Look-ups in named tables: a row name and a column name give one cell, copied from the table.

Table zezame
	vutikol	kel
felabil	159	166
bobi	222	247
sab	188	208
mele	225	208
div	141	79
tupu	90	79
sanuta	65	41
butovo	168	124
bozefo	126	122
dibigam	110	37
dupelun	198	169

kel of felabil is 166
kel of bozefo is 122
kel of sab is 208
vutikol of sab is 188
vutikol of dupelun is 198
vutikol of butovo is 168
kel of dupelun is 169
vutikol of sanuta is 65
vutikol of dibigam is 110
vutikol of bobi is 222
kel of div is 79
kel of sanuta is 41
vutikol of tupu is 90
vutikol of felabil is 159
kel of mele is 208
kel of bobi is 247
kel of butovo is 124
vutikol of mele is 225
kel of tupu is 79

beg.tsv
	sar	tas	lekadi	litem	nuvifi	lefela	daso	lofo	lun
gefe	140	127	98	108	139	145	96	160	135
bab	119	162	132	161	148	175	111	97	152
lanu	128	143	96	166	149	144	116	96	118
kesal	75	173	166	146	152	175	50	130	169
nel	117	131	159	131	113	119	131	117	142
dum	110	160	163	116	135	113	98	193	187
maguke	139	130	91	115	139	200	65	83	126

nuvifi of lanu = 149
litem of bab = 161
nuvifi of dum = 135
lekadi of lanu = 96
sar of gefe = 140
litem of gefe = 108
lun of bab = 152
lofo of maguke = 83
lefela of gefe = 145
lekadi of dum = 163
lefela of lanu = 144
nuvifi of gefe = 139
daso of lanu = 116
daso of kesal = 50
tas of dum = 160
lofo of dum = 193
lefela of nel = 119
lekadi of nel = 159
lun of nel = 142
Which row has the largest lefela? maguke

mokari:
,vufebog,nud,kefatik
fekate,0.766,0.237,0.531
notegor,0.530,0.210,0.257
tis,0.327,0.393,0.733
vozivus,0.536,0.505,0.495
par,0.284,0.333,0.438

tis, nud -> 0.393
par, nud -> 0.333
fekate, kefatik -> 0.531
vozivus, vufebog -> 0.536
tis, vufebog -> 0.327
notegor, vufebog -> 0.530
tis, kefatik -> 0.733
notegor, kefatik -> 0.257
fekate, nud -> 0.237
par, kefatik -> 0.438
vozivus, kefatik -> 0.495
notegor, nud -> 0.210
vozivus, nud -> 0.505
par, vufebog -> 0.284
fekate, vufebog -> 0.766
Which row has the largest vufebog? fekate

tugof =
,lemaf,suzakat,tatu
kif,4.4,6.4,-4.5
fepozos,-5.4,5.4,5.8
tuvi,1.9,-5.0,3.5
gipasi,-1.8,3.5,3.7
dukuni,5.0,-0.3,5.5

fepozos, lemaf: -5.4
dukuni, suzakat: -0.3
fepozos, tatu: 5.8
kif, suzakat: 6.4
kif, tatu: -4.5
dukuni, lemaf: 5.0
tuvi, tatu: 3.5
gipasi, lemaf: -1.8
fepozos, suzakat: 5.4
tuvi, suzakat: -5.0
kif, lemaf: 4.4
dukuni, tatu: 5.5
tuvi, lemaf: 1.9
Which row has the largest suzakat? kif

punu =
	mulorev	fonak	fip	lif
mepomon	136	145	160	125
romu	127	133	88	115
girifam	153	185	131	205
kogonaz	153	97	112	200
zivu	154	176	172	144
fod	146	155	125	177
tez	154	108	212	44
duli	138	175	119	210
roliv	180	135	171	163
lep	146	158	131	169
ruvo	140	196	176	116
dufa	146	181	130	144
gev	165	167	138	136

What is the fonak of dufa in punu? 181
What is the mulorev of duli in punu? 138
What is the fip of gev in punu? 138
What is the fip of tez in punu? 212
What is the lif of lep in punu? 169
What is the mulorev of ruvo in punu? 140
What is the mulorev of fod in punu? 146
What is the lif of zivu in punu? 144
What is the fip of ruvo in punu? 176
What is the fonak of mepomon in punu? 145
What is the fonak of fod in punu? 155
What is the lif of mepomon in punu? 125

Table tovi
         losesi  sidevu
silip     58.71   77.52
buf       14.02   85.91
mivid     75.43   76.94
satupi    32.42   91.10
ladana    50.42   63.63
funav     37.04   36.67
bag       40.80   73.68
kebor     32.34   37.44
zezonep   19.80   51.82

What is the losesi of mivid in tovi? 75.43
What is the losesi of kebor in tovi? 32.34
What is the sidevu of mivid in tovi? 76.94
What is the sidevu of buf in tovi? 85.91
What is the sidevu of zezonep in tovi? 51.82
What is the sidevu of funav in tovi? 36.67
What is the losesi of satupi in tovi? 32.42
What is the losesi of bag in tovi? 40.80
What is the losesi of ladana in tovi? 50.42
What is the sidevu of kebor in tovi? 37.44
What is the losesi of buf in tovi? 14.02
What is the sidevu of ladana in tovi? 63.63
What is the losesi of zezonep in tovi? 19.80
What is the sidevu of bag in tovi? 73.68
What is the losesi of funav in tovi? 37.04
What is the sidevu of silip in tovi? 77.52
What is the sidevu of satupi in tovi? 91.10

Table lugos
          fal   gif  bafezu  fupub  motub   mur   vib  vuve
rili     -271  -101    -173   -407    -92    44  -587   119
sifiru   -167  -302    -309    -27    -45  -159  -248  -144
kegab    -103  -124     -38   -118   -244  -303   -41  -313
suz      -204  -198     199   -132    -33  -256  -181  -125
sis      -247  -155    -153   -285    -60   -57  -409   -30
zopo     -227  -227    -213   -607     88   238   266  -403
zeleda   -226  -133    -110   -227   -140  -221  -318  -290
val      -230  -273    -300    -93   -163  -219  -124  -106
rumizud  -219  -227      71     11   -158  -633  -605   231
fot      -143  -227     840   -345   -114  -383    23   -77
lud        24  -312    -142   -139   -182  -595  -541  -400

rili, vib -> -587
zopo, motub -> 88
zeleda, mur -> -221
rili, gif -> -101
val, gif -> -273
rumizud, vuve -> 231
suz, vib -> -181
zopo, mur -> 238
zeleda, fal -> -226
suz, gif -> -198
lud, motub -> -182
val, vuve -> -106
fot, gif -> -227
suz, bafezu -> 199
val, motub -> -163
zopo, vib -> 266

